bufi: [+5.52, -4.84, -4.71, +3.46, +0.08, -0.23, +0.57, -0.32, -0.62, +0.49, +2.80, +3.30, -2.61, -2.96, +3.86, -2.61, -8.23, +1.35, -4.44, -0.61, -0.56, -1.47, -5.87, +3.94, +4.39, +1.31, -3.94, +0.38, -1.38, -5.15, -4.47, +2.07, +0.79]
Puzu: [+5.52, -4.84, -4.71, +3.46, +0.08, -0.23, +0.57, -0.32, +2.52, +0.49, +2.80, +3.30, -2.61, -2.96, +3.86, -2.61, -0.30, +1.35, -2.27, +0.59, -3.62, -3.08, -0.85, +1.04, +1.55, -0.19, +0.74, +1.43, +6.17, -5.56, +1.04, -1.97, +0.97]
zigu: [+5.52, -0.31, -4.71, +3.46, +0.08, -0.23, +0.57, +3.47, +2.52, +0.49, +2.80, +3.30, -2.61, -2.96, +3.86, -2.61, -0.30, +1.35, -4.44, -0.61, -0.56, +0.13, -5.87, +3.94, +8.79, +1.31, -3.94, +0.38, -1.38, -5.15, -4.47, +2.07, +0.79]
loc: [+1.43]  Puzu, 27
loc: [+0.13]  zigu, 21
find: [+5.52, -0.31, -4.71, +3.46, +0.08, -0.23, +0.57, +3.47, +2.52, +0.49, +2.80, +3.30, -2.61, -2.96, +3.86, -2.61, -0.30, +1.35, -4.44, -0.61, -0.56, +0.13, -5.87, +3.94, +8.79, +1.31, -3.94, +0.38, -1.38, -5.15, -4.47, +2.07, +0.79]  zigu
find: [+5.52, -4.84, -4.71, +3.46, +0.08, -0.23, +0.57, -0.32, +2.52, +0.49, +2.80, +3.30, -2.61, -2.96, +3.86, -2.61, -0.30, +1.35, -2.27, +0.59, -3.62, -3.08, -0.85, +1.04, +1.55, -0.19, +0.74, +1.43, +6.17, -5.56, +1.04, -1.97, +0.97]  Puzu
loc: [+0.97]  Puzu, 32
loc: [-0.31]  zigu, 1
loc: [-0.62]  bufi, 8

Fike: [-7.49, -3.99, -3.54, -6.29, -5.25, -5.24]
sok: [-7.49, -7.07, -3.54, -6.29, +0.35, -5.24]
Puzu: [-7.49, -7.07, -3.54, -5.52, -0.78, -4.48]
ran: [-0.77, -6.30, -3.54, -5.52, -0.78, -1.57]
loc: [+0.35]  sok, 4
find: [-7.49, -7.07, -3.54, -5.52, -0.78, -4.48]  Puzu
loc: [-4.48]  Puzu, 5

